In the rows, 128 means zero.
Rows swapped in pairs by one turn or mirror: which row each one swaps with:
kofa: [142 120 150 148 105 116 112 102 159 129 142 127 119  99 111 140 138]
pum: [137 131 126 106 129 152 106 160 118 118 131 165 116 139 130 125 143]
fedo: [139 141 104 110 127 119  91 106 147 141 139 132 109  94 127 135 127]
Zis: [146 125 137 105 118 180  76 114 132 112 143 151 128 135 122 128 156]
Terip: [157 141 133 119 132 144  85 126 116 122 124 132  96 117 119  90 151]
bero: [133 130 119 142 130 137 100 152 135 155 128 149 110 121 152 137 141]
gov: [145 133 144 152 122 135  78 143 112 109 136 146 139 122 107 146 135]
Zirip: [153 141 145 117 112 159  79 121 125 120 106 162 137 126 113 109 149]
reti: [151 109 171 127 120 132 110 101 156 133 131 129 117 109 115 140 160]
tul: [137 101 115 121 128 132 113 109 140 106 155 117 110 117 137 108 143]
mezar: [134 131 170 108 104 130 105 126 133 122 125 150  82 131 132 110 144]
zefos: [133 141 116 152 129 142  95 111 129 110 148 115  92 114 131 123 121]
vove: [132 153 129 111 125 142  93 102 138 123 133 123 143  98 104  97 132]
kazuz: [145 132 137  93 106 137  80 136 128 113 118 169 133 129 139 120 144]
luv: [136 138 129 162 114 129  85 137 155 116 139 130 114 113 103 150 130]
Zefep: [150 145 139 114  95 168 107 113 126 112 137 132 142 134 112 115 160]
bakel: [138 138 126 133 145 143 105 151 141  85 133 146 141 127 138 130 132]
Rabi: [132 149 177 130 125 146  84 123 116 119 138 120 144 118 136 149 131]
fosuf: [130 132 113 136 115 146  92 104 140 166 143 132 121 106 129 141 131]
vovuz: [120 161 145 120 135 127 104 134 145 138 111 117 101 111 140 141 119]
pugaf: [126 142 139 104 132 120 120 145 139 135 118 166 124 113 130 147 120]
lifuv: [133 123 133 102 118 140 106 123 153 148 148 143  78 124 123 136 137]
loz: [138 141 157  84 122 134  84 105 112 128 147 131 136 132 135 120 133]
Bodi: [128 151 145  99 139 134  95 135 112 120  95 141 120 130 125 126 119]
godo: [150 135 171 127 135 128 124  97 133 120 115 145 122  99 110 130 135]
Dule: [129 141 149 168 121 145  97 129 131  95 135 137 132 120 131 151 129]
kez: [113 119 157 135 128 138 122 121 117 108 118 121 118 130 154 129 118]
mar: [146  97 127 131 109 139  86 120 139 132 132 103 122 113 111 132 159]
Bipit: [149 136 143 105 141 123 110 115 167 146 129 154 131 116 121 152 143]
digil: [130 135 169 110 107 167 101 127 139 136 148 116 129 118 152 147 137]
kabuv: [137 136 141  72 113 140 100 121 131 126 142 123  98 112 121 110 135]
lako: [126 119 118 124 111 129 139 126 133 131 167 136 121 115 132 126 134]
sig: [135 128 102 108 146 135 114 121 123 136 132 119  97 111 115 118 135]
lig: [130 123 113 134 147 141 100  91 127 137 122 144 136 111 122 148 133]
baget: [146 151 133 105 127 149 122 145 134  92 121 128 144 118 114 108 141]
gibod: [131 145 117 145 116 137 129 103 132 141 135 135 145 117 118 149 138]
kuz: [138 153 157  96 130 133 114 112 120  92 128 110 108 116 125 117 133]
Fug: [132 107 143 134  92 131  79 128 124 107 116 114 126 132 121 114 145]
Biguk: [142 134 157 129 132 159 118 125 167  98 139 125  89 119 120 130 136]
bik: [139 104 144 141 104 150 102 103 147 104 124 104 113 117 125 121 158]
zibur: [120 124 136 124 101 144 107 132 153 142 146 169 149 121 132 125 143]
kifiv: [142 113 134 139 116 151 103 142 145 102 100 146 118 140 143 119 150]
kasa: [136 141 168 128  97 146  83 135 131 103 123 117 153 123 133 129 136]
nir: [126 124 150 117 120 129 136 137 155 125 139 146 111 123 148 158 139]

vovuz pairs with mezar
bik pairs with Dule
kazuz pairs with fedo
gov pairs with mar
lifuv pairs with Bodi

Rows swapped in pairs by one turn or mirror: which row each one swaps with:
gesa: [104 119 150 145 133 171 124 131 162 142 127 125 126 167 116 123 142 142]
lup: [105 115 157 149 133 174 119 138 157 142 123 114 124 171 121 122 141 136]
ril: [130 105 140 124 156 127  99 146 121 133 108 128 127 128 128  92 125 127]
sut: [102 118 150 119 151 136 112 130 135 140 110 136 141 134 153  97 122 115]
Lumo: [129 119 114 139 126 156 147 136 161 152 101 118 120 168 126 161 116 123]
Dut: [129 117 114 137 122 152 146 133 155 151 105 111 118 164 133 157 111 126]
nasu: [127 116 111 141 120 159 153 133 160 159 111 114 119 160 127 152 119 130]
Lek: [100 137 100 130 149 130 132 149 120 169 128 110 143 162 123 108 153 112]
bev: [129 117 111 140 127 155 151 139 151 153 101 116 122 165 119 165 111 125]
birel: [106 116 145 141 135 168 118 128 168 135 123 127 122 173 112 122 141 127]
Keru: [118 126  95 151 133 125 129 162 126 141 113 105 161 136  94 121 142 127]
Lide: [105 123 145 139 127 167 109 129 164 134 127 124 122 176 118 124 145 124]
Rir: [109 121  95 125 118 114 146 164 139 151 121 117 145 154 101 119 132 107]
vub: [131  97 104 153 150 120 145 159 125 155 107 125 163 149 114 144 136 109]
goka: [119 104 146 155 165 125 102 145 140 122 110 124 142 147 140 114 155 113]
fof: [119 111  94 137 135 121 144 141 119 162 115 129 159 174 113 117 139 105]
para: [126 122 164 120 159 149 121 153 131 132 103 137 146 142 121  96 131 107]
netu: [127 131  89 135 143 109 127 157 112 142 114 131 135 152 103 128 127 109]
suv: [126 109 148 135 163 116 120 123 124 126 109 127 134 155 158 106 136 122]
darer: [ 99 124 149 145 130 170 116 123 155 138 131 124 128 170 111 122 138 138]
bama: [118 128  89 120 141 142 140 156 123 137  99 103 150 155 106 114 140  95]
tafo: [101 124 155 143 137 162 120 123 161 138 124 123 122 176 113 131 130 137]
Gana: [108 135  80 143 131 133 136 152 113 142  98 110 154 143 108 133 134 108]
zabuf: [127 130 146 125 158 116  92 138 132 126 117 119 133 136 128 104 134 135]
Bavu: [109 135 102 125 127 121 135 157 124 168 104 128 143 152 103 135 159 114]
tekal: [104 130 147 136 176 144 117 158 121 125  88 121 129 152 130 120 104 114]
tuvi: [126 118 112 147 125 156 152 135 156 146 110 126 123 165 127 164 117 117]
Bofi: [108 117 147 133 157 145 105 130 120 118  95 116 140 125 137 106 126 129]
modog: [110 111 158 117 148 119 121 137 147 118 114 131 129 131 136 108 116 124]
robif: [138 124  89 124 138 115 128 148 126 158 112 124 152 140 100 130 123 117]
lozi: [121 140 117 143 132 113 132 133 124 134 127 124 163 168 107 131 162 117]
guza: [111 131  84 148 138 154 140 156 130 149 110 138 135 126 116 111 144 107]
toru: [128 114 118 137 130 159 160 145 155 149 111 117 119 167 126 157 115 132]
Fodo: [113 115 134 118 174 130 126 111 129 142 107 135 134 137 150 127 116 106]
mav: [117 118 161 114 155 124 109 130 130 139  87 136 128 132 140 125 136 126]
Reder: [129 114 121 136 125 158 157 140 149 154 115 119 125 160 127 161 111 132]
savi: [147  97 148 120 143 127 123 129 132 148  93 109 157 139 145 120 128 118]
Fifus: [140 144 103 134 137 128 153 169 130 138 108 134 139 147 120 126 144  92]
Vaseg: [118 122 142 121 165 146 134 131 118 101 106 122 138 125 133 110 133 125]
Pega: [127 114 138 141 156 124 102 135 140 111  89 113 146 123 124 121 118 125]
veb: [104 120 151 144 134 171 114 131 158 136 125 121 120 164 115 118 144 140]
lomav: [100 144  92 130 132 120 144 156 120 157 116 128 150 161 129 127 127 101]

zabuf pairs with robif
Fifus pairs with para
lozi pairs with savi
goka pairs with vub

Rows swapped in pairs by one turn or mirror: which row each one swaps with:
Gama: [116 104 168  80 123 137 109 139 132 126 181 139 138 131 125 113 113 107
 168 131 113 129 122]
pomes: [131 122 172 132 113 148  91 148 136 135 161 167 160 147 120 115 152 118
 156 156 150 128 141]
kigi: [122 110 138 134 122 149 116 125 116 102 138 135 131 155 127  88 123 110
 134 129 147 129 133]
lonub: [133 116 186 107  93 148 106 161 125 118 122 132 175 119 116  93 150 111
 159 125 154 139 150]
lisir: [132 110 148 115 110 126  93 146 120 112 184 132 157  96 121 135 154 110
 191 139 103 127 127]
ligub: [134 114 129 135 122 122 120 148 112  93 163 106 167 115 111 117 145  93
 166 131 122 132 157]
lavur: [139 118 146 129 118 133  70 145 104 137 155 117 146 115 126 108 112 116
 198 127 136 125 128]
tadef: [128 131 184 115  94 152 109 135 108 116 151 142 145 121  86 114 139 111
 127 125 165 142 122]
fifuv: [141 101 146 103  99 138 118 145 100 111 163  94 164  99 125 124 144 128
 151 135 126 126 136]
gide: [123 123 166 125 115 161  85 121 108 124 144 127 133 109 120 111 112 144
 123 138 143 126 132]
dul: [127 102 183 115 104 115 134 137 134  93 155 128 168 114 122 131 132 106
 130 151 143 130 118]
Setor: [124 127 146 117 113 146  95 130 140 105 165 111 156  98 147  99 134 129
 187 136  98 132 136]
kosag: [139 119 175 108 107 141  93 141 115 107 138 129 126 127 123 115 137 156
 143 137 121 119 112]
Vovag: [122 127 169 127 121 163 143 123 135 106 153 119 176 105 115 131 130 106
 158 152 115 133 148]
pud: [128 119 160 113 123 115 119 147 117 143 122 114 138 120 128  96 126 117
 172 133 112 122 114]
Razo: [116 113 152 100 102 124  87 115 122 110 168 107 145  97 142 108 108 128
 152 123 147 134 139]
veka: [126 132 168 121 121 160 131 160 153  98 136 143 166 128 118 109 122 105
 156 136 117 116 152]
zum: [114 117 161 110 116 122  79 139 152 117 114 123 165 121 135 118 127  93
 133 114 113 121 119]
bukig: [132 116 169 110 124 135 120 111 117 114 157 147 150 121 115 124 141 123
 166 148 118 127  81]
Toz: [126 116 135 129 116 156 126 120 116 101 134 124 164 129 158 103 130 108
 159 123 153 124 108]
molak: [117 140 165 123 108 147  40 133 117 112 150 160 154 119 117 111 128 110
 154 119 147 142 121]
nufon: [115 124 170 128 109 165 133 127 111 118 164 161 158 125 128 121 131  86
 169 107 120 119 146]
viku: [121 127 139 118 125 154 104 138 138  94 149 116 167 133 107 100 149 105
 176 146  95 147 119]
sirar: [114 130 180 120 123 147 107 151 131 106 152 143 162 102 136 126  98  96
 142 127 122 113  94]
Pubid: [124 131 128 124 131 137  86 123 127 102 159  98 153 122 111 118 130  92
 184 151 106 135 136]
letun: [118 135 153 121 123 133  96 132 132 106 167 133 177 111 122 131 132  87
 198 136 104 139 108]
Les: [108 129 173 103 116 122 102 130  99 118 155 156 159 114 132 121 124  64
 133 114 140 139 134]
pak: [129 154 179 119 109 134  69 137 137 115 135 157 145 105 104 113 133 115
 144 148 128 143 161]
Napav: [128 132 174 105 108 122 120 124 115 102 120 147 155 111 113 135 121  95
 132 138 159 136 111]
zet: [122 115 178 112 104 104  52 133 112 120 145 133 153 111 113 121 138 100
 153 127 157 142 146]
Fezi: [125 130 149 131 107  98  84 129 130 135 149 164 148 126 120 120 129 104
 142 134 116 121 100]
Pek: [129 141 163 130 112 179 102 128 101  91 142 147 144 138 109 121 154 114
 164 134 137 138 108]
rikol: [126 123 132 129 109 136 108 137  82 113 173 133 163 124 145 116 158  99
 164 144 148 130 111]
fizov: [120 118 153 142 119 147 143 131 131 131 164 117 162 123 139 104 124  98
 156 119 120 118 106]
bor: [146  86 147 128 125 136 119 132 118 113 144 133 162 115 110 115 142  95
 168 170 108 132 131]
sud: [130 121 122 108 101 146  89 148 130  94 125 113 161 129 101 117 163 111
 163 143 140 132 123]
Pokel: [117 126 181 116 115 133  54 148 140 112 137 141 164 114 115 102 128 120
 123 139 123 137 113]
Dudoz: [121 136 181 113 105 115  68 117 104 110 139 101 154 109 114 124 124 106
 141 133 160 125 134]
Rezup: [120 115 139 102  83 152 101 137 133  86 170 149 174 128 116 102 147  95
 171 111 137 140 129]
Tive: [117 122 164 120 119 173 104 136 139 106 149 174 172 122 118  95 118 101
 144 126 155 123 124]
peb: [116 139 145 135 124 138 105 119 120 109 145  91 175 123 133 110 128  80
 178 133 139 120 151]
dol: [117 114 135 131 123 119  96 133 125 120 156 109 167 122 133 109 136  81
 200 131 128 133 148]
Doto: [132  77 171 114 112 148  72 133 116 113 135 151 153 111 125  96 121 102
 127 135 133 133 144]
Nam: [119 158 162 127 122 156  88 132 137 131 132 136 146 122  91 113 123  85
 134 137 127 152 132]
gaf: [125 118 162 118 102 161  88 132 137 117 171  94 170 103 136 114 142 121
 158 134 123 141  98]
pem: [129 120 167 124  96 140 103 142  91 128 171 156 139 101 115 130 129 128
 150 138 146 109 111]
kige: [133 108 172 132 115 108  70 136 104 110 145 126 147 112 123 117 134 110
 117 109 134 130 151]
vupe: [121 127 160 127 116 145  58 145 123 127 150 170 142 121 116 108 130  94
 149 110 126 130 161]
veru: [125 151 152 147 115 122 112 110 134 119 142 136 163 123 115 126 142  98
 163 151 145 142 168]
foted: [136 125 197 120 106 130  83 135 125 122 144 138 174 115 112 132 131  85
 185 119 132 143 158]
loga: [131 129 159 137 123 137 106 137 111 138 124 139 156 122 115 117 127  94
 119 124 128 124 171]
falus: [121 124 184 125 109 134  40 130 138 105 147 124 170 110 123 122 132 104
 132 134 139 136 145]

Pubid pairs with falus
tadef pairs with fizov
Dudoz pairs with peb
zet pairs with dol
bukig pairs with Tive
kige pairs with ligub
Pek pairs with sirar

